In the rows, 128 means zero.
Each run below is a few steps of one of 6 hidden systems, one row a step.
path 1, zafad:
[133 117 144 143 154 119 115 164 130 124 114 119 101 95 121 87 155 168 122 112]
[162 161 113 142 117 109 118 146 134 154 109 105 163 147 142 130 131 93 129 130]
[115 124 130 163 133 123 132 133 111 85 122 119 134 111 157 124 166 155 150 125]
[148 154 155 132 130 114 121 112 143 123 109 127 157 149 134 142 103 134 145 168]
[106 119 128 143 106 147 158 93 112 90 133 145 124 129 147 154 126 120 142 121]
[130 133 168 110 134 134 132 102 150 126 124 144 105 125 105 127 96 154 118 143]
[122 123 117 125 100 137 147 110 124 140 131 142 103 134 120 138 118 88 109 100]
[126 125 145 114 139 123 122 142 137 139 126 121 86 107 112 109 146 151 100 108]
[142 139 113 130 116 98 109 142 128 165 119 115 124 141 127 119 145 94 114 117]
[118 124 130 133 137 111 114 156 114 118 125 105 122 121 149 128 179 140 126 122]
path 2, zafad:
[125 114 122 130 131 140 133 114 113 129 164 133 114 121 139 145 146 146 134 117]
[120 141 129 108 142 106 119 139 123 133 124 141 131 140 102 115 105 131 121 145]
[127 100 100 118 126 133 144 129 135 128 138 114 130 124 133 148 139 113 129 115]
[135 134 134 123 135 126 120 141 120 148 143 145 122 118 120 107 133 155 130 147]
[114 129 102 119 122 130 130 142 131 123 120 120 157 137 118 124 128 100 124 127]
[139 98 133 138 138 144 123 135 136 127 138 126 128 112 135 125 140 150 141 134]
[134 154 124 133 124 137 125 139 116 135 131 142 153 137 123 122 111 119 127 140]
[122 109 119 138 140 138 138 127 137 96 122 118 138 119 124 128 124 132 136 111]
[159 134 140 139 132 134 136 130 131 143 131 145 127 122 130 129 106 138 137 137]
[116 150 112 135 117 135 151 125 120 110 121 132 137 123 120 117 124 120 122 112]
path 3, zuv:
[120 150 92 131 132 129 144 170 127 110 94 132 178 133 106 97 96 89 125 121]
[164 93 103 172 143 151 150 143 137 109 132 123 153 98 152 127 127 144 170 116]
[148 191 135 154 105 146 155 135 124 130 111 156 157 112 122 88 111 148 136 153]
[115 111 118 150 113 157 163 120 160 72 84 107 162 114 132 124 124 111 139 116]
[175 123 172 174 110 168 139 109 146 130 119 148 116 105 144 125 112 153 145 139]
[121 184 151 138 92 159 149 113 143 110 95 118 129 123 115 114 125 114 89 100]
[148 88 163 159 131 125 132 109 164 101 83 109 97 117 136 134 120 120 130 92]
[170 178 175 148 113 129 136 128 121 150 117 128 92 125 156 145 139 133 103 109]
[106 152 143 125 127 85 137 119 142 94 82 91 97 125 129 121 161 129 106 96]
[153 109 178 127 136 89 123 126 137 128 104 117 92 141 170 170 147 132 140 146]
path 4, zuv:
[151 122 149 148 134 148 96 91 148 137 151 115 133 128 113 125 116 154 131 124]
[117 150 135 139 117 136 130 132 101 122 119 153 115 144 117 125 103 92 106 100]
[149 112 121 126 162 118 139 128 146 117 128 104 117 119 123 140 115 142 126 90]
[156 156 123 142 118 93 146 132 111 153 121 149 111 132 141 123 126 119 136 131]
[114 132 115 102 133 117 159 152 139 110 109 104 130 113 133 129 157 136 118 130]
[138 108 140 140 113 110 118 116 141 139 118 127 130 128 145 125 150 136 157 169]
[101 146 152 115 109 160 121 141 116 121 131 133 136 132 134 135 152 131 108 148]
[110 106 143 136 134 130 92 95 144 107 130 114 134 137 108 124 125 135 131 129]
[135 132 148 134 132 144 117 127 103 132 144 153 116 147 132 151 101 114 119 119]
[126 145 112 118 148 117 135 114 126 122 144 116 120 126 106 126 116 140 113 90]
path 5, nodol, 10 rows:
[88 164 118 104 116 106 167 105 134 100 103 142 124 126 96 105 111 130 117 136]
[135 63 119 112 106 141 154 100 168 140 128 129 115 121 133 154 127 110 144 148]
[124 146 149 118 101 157 107 134 123 177 148 152 104 118 103 95 143 138 95 140]
[106 106 107 114 133 114 94 143 150 127 103 96 142 145 99 109 133 85 105 104]
[164 86 147 139 157 133 93 161 122 151 147 119 113 125 156 150 147 138 134 123]
[124 197 126 132 149 101 106 152 84 127 141 124 141 144 125 119 132 139 113 113]
[120 100 101 129 160 89 155 132 126 77 110 113 142 132 148 152 124 129 163 121]
[147 146 141 124 125 138 160 115 110 136 159 164 126 120 152 152 120 168 150 168]
[81 154 101 116 100 130 158 100 123 104 122 147 143 128 97 103 119 119 126 138]
[130 58 129 116 118 158 140 112 172 129 122 136 125 118 117 134 109 119 143 151]
path 6, kad:
[132 103 129 129 116 106 125 111 147 134 107 127 116 141 126 135 120 97 135 130]
[128 124 141 113 118 147 131 137 125 148 144 127 102 118 134 138 154 135 104 122]
[121 144 123 130 126 99 103 120 135 136 117 110 131 135 105 101 139 124 119 121]
[131 103 132 126 141 118 118 160 121 124 120 117 123 132 152 147 151 116 128 126]
[125 159 130 127 138 121 117 122 110 130 153 124 134 128 129 126 144 161 129 136]
[109 129 122 127 139 102 129 132 118 100 110 132 142 145 126 130 115 115 140 137]
[129 107 130 116 137 139 143 119 127 121 151 135 128 127 141 159 126 145 141 141]
[114 146 121 119 118 124 133 110 121 135 138 154 128 135 104 114 109 126 126 142]
[120 89 114 113 129 137 138 131 148 122 120 124 128 128 116 134 118 108 125 120]
[146 117 123 128 124 138 118 129 129 164 154 139 116 120 121 120 132 136 124 132]
path 7, Zed:
[143 124 138 113 173 127 115 123 123 123 159 111 117 141 128 169 109 143 115 93]
[139 149 103 142 141 90 162 121 102 125 128 158 109 127 121 117 95 126 141 104]
[133 116 105 86 144 114 179 150 155 124 114 114 125 111 124 142 127 132 125 128]
[146 136 107 130 99 126 159 110 142 157 138 140 134 107 130 109 143 147 150 160]
[107 132 133 116 99 160 128 157 142 130 106 129 156 120 121 103 147 115 113 162]
[129 106 141 152 111 164 83 110 143 130 139 110 155 132 131 126 145 124 135 140]
[130 142 166 157 131 152 89 143 98 124 128 146 126 144 130 126 114 118 115 118]
[128 131 127 141 160 121 113 119 121 95 132 106 132 144 124 147 108 121 119 79]
[156 126 133 139 154 97 156 124 117 118 124 147 96 126 138 145 99 139 143 105]
[134 163 110 99 134 103 183 133 134 121 121 124 121 118 126 139 125 140 121 118]
path 8, kad, 10 rows:
[156 118 94 141 138 120 125 143 114 162 139 155 121 139 110 116 83 88 128 96]
[153 125 94 123 153 147 166 168 134 136 138 119 125 95 117 115 123 142 113 82]
[171 149 90 155 127 102 144 147 136 154 115 128 154 111 125 88 123 129 152 132]
[134 129 119 145 118 157 162 182 127 110 98 133 160 99 149 111 144 127 137 141]
[147 141 143 166 115 157 121 114 147 113 118 126 170 111 133 103 128 159 156 162]
[127 132 169 165 108 170 123 132 120 99 96 156 145 136 140 128 103 107 134 143]
[144 130 171 158 124 174 127 88 144 101 128 123 124 123 128 144 103 140 120 104]
[158 150 162 155 113 125 134 99 127 135 108 146 91 138 129 136 95 105 116 98]
[146 145 141 127 119 125 164 118 149 124 106 105 89 114 137 146 137 120 98 77]
[157 152 136 137 108 81 142 113 145 153 102 110 94 118 143 120 162 129 125 119]
path 9, nodol, 10 rows:
[105 101 106 121 129 118 105 181 108 135 123 128 142 133 136 113 164 105 132 146]
[120 121 131 117 158 134 87 148 116 121 157 113 167 143 132 141 141 149 139 157]
[105 130 123 149 143 121 105 129 81 101 149 157 145 151 132 134 111 125 150 136]
[113 122 129 118 162 145 148 121 115 84 147 143 136 133 121 157 88 146 136 119]
[140 129 110 139 130 133 161 94 117 130 154 168 119 124 113 132 80 135 147 116]
[131 130 104 114 120 154 182 136 138 130 126 151 120 105 104 112 98 122 114 108]
[157 113 93 132 111 148 147 129 163 160 129 123 143 106 108 101 121 120 130 123]
[147 127 120 147 109 159 121 172 137 155 112 128 147 111 126 93 142 110 118 128]
[140 135 127 155 131 148 92 154 143 122 112 90 172 126 130 109 147 123 125 122]
[148 132 155 176 137 133 97 144 115 104 111 120 151 136 156 130 132 128 145 126]
path 10, Zed (10 x 20):
[113 85 104 95 156 108 125 129 154 111 126 96 140 132 115 144 133 127 134 125]
[151 129 128 134 114 121 140 124 105 166 156 169 108 123 144 130 130 138 146 155]
[89 147 105 95 132 137 132 153 127 115 127 119 155 129 100 109 133 124 105 132]
[141 70 115 142 124 133 113 114 144 140 139 132 136 130 130 131 125 118 159 145]
[131 157 144 119 129 161 124 160 99 147 151 151 129 128 128 130 124 134 104 132]
[114 118 96 143 142 127 115 117 135 103 129 111 160 134 102 109 112 116 136 104]
[163 98 143 136 142 144 141 151 125 140 132 151 111 123 146 151 106 125 137 129]
[131 183 112 124 134 138 148 126 120 123 146 120 147 120 115 121 119 146 112 106]
[133 95 114 144 128 122 151 130 151 106 93 133 139 120 124 116 108 113 152 133]
[157 141 150 119 119 161 148 132 138 146 140 128 127 117 148 153 134 146 118 140]
path 11, mebo, 10 rows:
[120 75 126 132 120 175 76 154 125 160 157 127 130 128 118 118 148 105 112 123]
[136 118 129 145 170 135 61 160 110 141 153 121 138 134 103 101 117 137 119 102]
[147 128 105 149 178 107 112 165 97 113 131 122 148 147 134 140 98 110 137 87]
[150 164 104 129 175 92 167 147 98 107 143 132 138 124 146 148 109 158 148 110]
[127 172 96 111 126 87 191 120 123 110 116 143 152 131 134 137 110 135 154 157]
[113 121 107 104 96 142 197 108 148 116 124 144 140 106 136 135 139 140 151 174]
[119 121 133 116 79 172 139 98 160 152 136 148 142 113 105 104 132 137 130 179]
[111 91 135 141 94 197 102 119 152 135 129 134 137 116 96 97 124 105 111 127]
[156 99 149 163 141 174 82 136 144 143 137 122 121 117 103 104 108 128 109 87]
[159 153 134 170 155 131 102 155 110 125 117 121 124 132 122 113 102 111 107 63]
path 12, mebo:
[160 146 137 90 155 60 143 122 141 162 132 133 101 133 126 138 121 165 140 163]
[83 141 90 96 86 116 160 139 104 134 126 138 137 146 140 141 163 80 117 146]
[112 77 124 96 137 121 120 127 160 138 141 120 124 105 115 109 164 173 146 175]
[127 118 125 124 99 158 86 140 117 173 150 148 160 156 124 129 127 84 128 168]
[91 90 115 129 160 164 93 146 113 101 161 123 139 116 102 108 133 149 121 108]
[172 116 118 144 165 115 100 134 126 148 143 139 146 150 112 132 69 117 145 120]
[123 157 95 130 152 140 164 160 82 108 154 147 132 123 129 138 109 125 116 83]
[152 147 95 118 159 78 170 122 151 122 114 123 141 114 107 110 98 156 151 131]
[144 145 99 126 90 143 196 145 124 139 117 151 144 115 152 140 129 104 139 149]
[113 145 123 120 105 151 148 115 158 123 127 120 148 94 107 88 153 172 131 159]

Which system made each run below?
path 13 (2 x 20):
[153 151 107 174 123 108 156 96 141 108 101 127 129 121 115 106 94 116 142 80]
[174 131 144 139 116 152 188 147 154 129 92 128 113 96 153 139 124 132 125 117]
	nodol
path 14, 2 rows:
[150 99 140 141 117 117 124 113 152 151 115 136 99 117 122 111 129 131 140 137]
[125 152 140 112 109 143 125 150 129 150 122 119 121 134 129 132 147 109 91 121]
	nodol
path 15 (2 x 20):
[91 120 107 122 98 89 138 105 127 131 108 156 114 134 103 92 131 106 140 152]
[136 80 136 95 136 170 131 160 149 140 140 117 137 126 144 167 136 121 120 144]
	zuv
path 16:
[150 128 122 105 117 146 199 135 142 137 123 141 105 108 137 156 112 122 117 115]
[145 126 113 123 94 114 153 109 167 162 112 116 109 105 116 99 154 127 124 129]
	zuv
path 17 (2 x 20):
[131 114 150 120 130 151 149 127 118 119 143 151 108 122 143 157 121 144 129 135]
[122 152 125 114 113 124 132 92 144 139 137 123 127 132 103 121 122 132 116 129]
	zuv
path 18:
[126 140 102 87 158 101 105 161 134 147 146 102 167 140 116 127 142 140 128 158]
[99 100 93 140 125 113 113 136 91 120 150 149 150 139 138 122 149 120 162 158]
	zuv
path 19 (2 x 20):
[115 79 126 115 151 143 112 137 153 124 140 120 121 101 97 97 137 164 130 131]
[149 137 122 128 123 133 101 146 116 169 140 146 146 157 125 135 101 87 124 141]
	nodol
path 20:
[150 134 146 150 117 142 76 156 123 158 127 115 153 141 145 122 152 113 125 147]
[106 143 146 153 147 126 87 145 104 88 119 104 147 139 140 124 154 132 121 112]
	nodol
path 21 (2 x 20):
[160 114 123 103 169 149 132 159 151 130 142 90 151 125 136 166 119 137 117 108]
[150 157 104 175 129 102 122 133 87 144 147 152 129 121 138 98 133 140 152 118]
	nodol
path 22, 2 rows:
[140 130 191 137 140 102 116 99 153 111 92 119 72 125 120 126 119 148 113 110]
[145 158 143 122 99 111 135 111 124 146 121 104 107 153 159 177 154 89 102 104]
	kad
path 23:
[132 133 115 138 155 114 116 149 120 112 112 129 143 145 111 119 89 103 126 101]
[159 116 108 138 151 137 158 139 120 125 151 127 126 113 147 151 120 144 142 103]
	kad
path 24 (2 x 20):
[129 109 154 112 132 154 156 121 141 113 140 114 92 100 150 159 159 164 115 117]
[135 167 130 125 112 80 117 96 131 161 121 141 117 143 105 102 116 128 128 148]
	nodol
path 25:
[143 105 139 121 99 132 144 147 112 173 134 171 91 128 153 143 138 107 131 161]
[94 153 123 104 115 153 123 118 150 123 129 100 141 114 90 96 148 143 93 118]
	kad
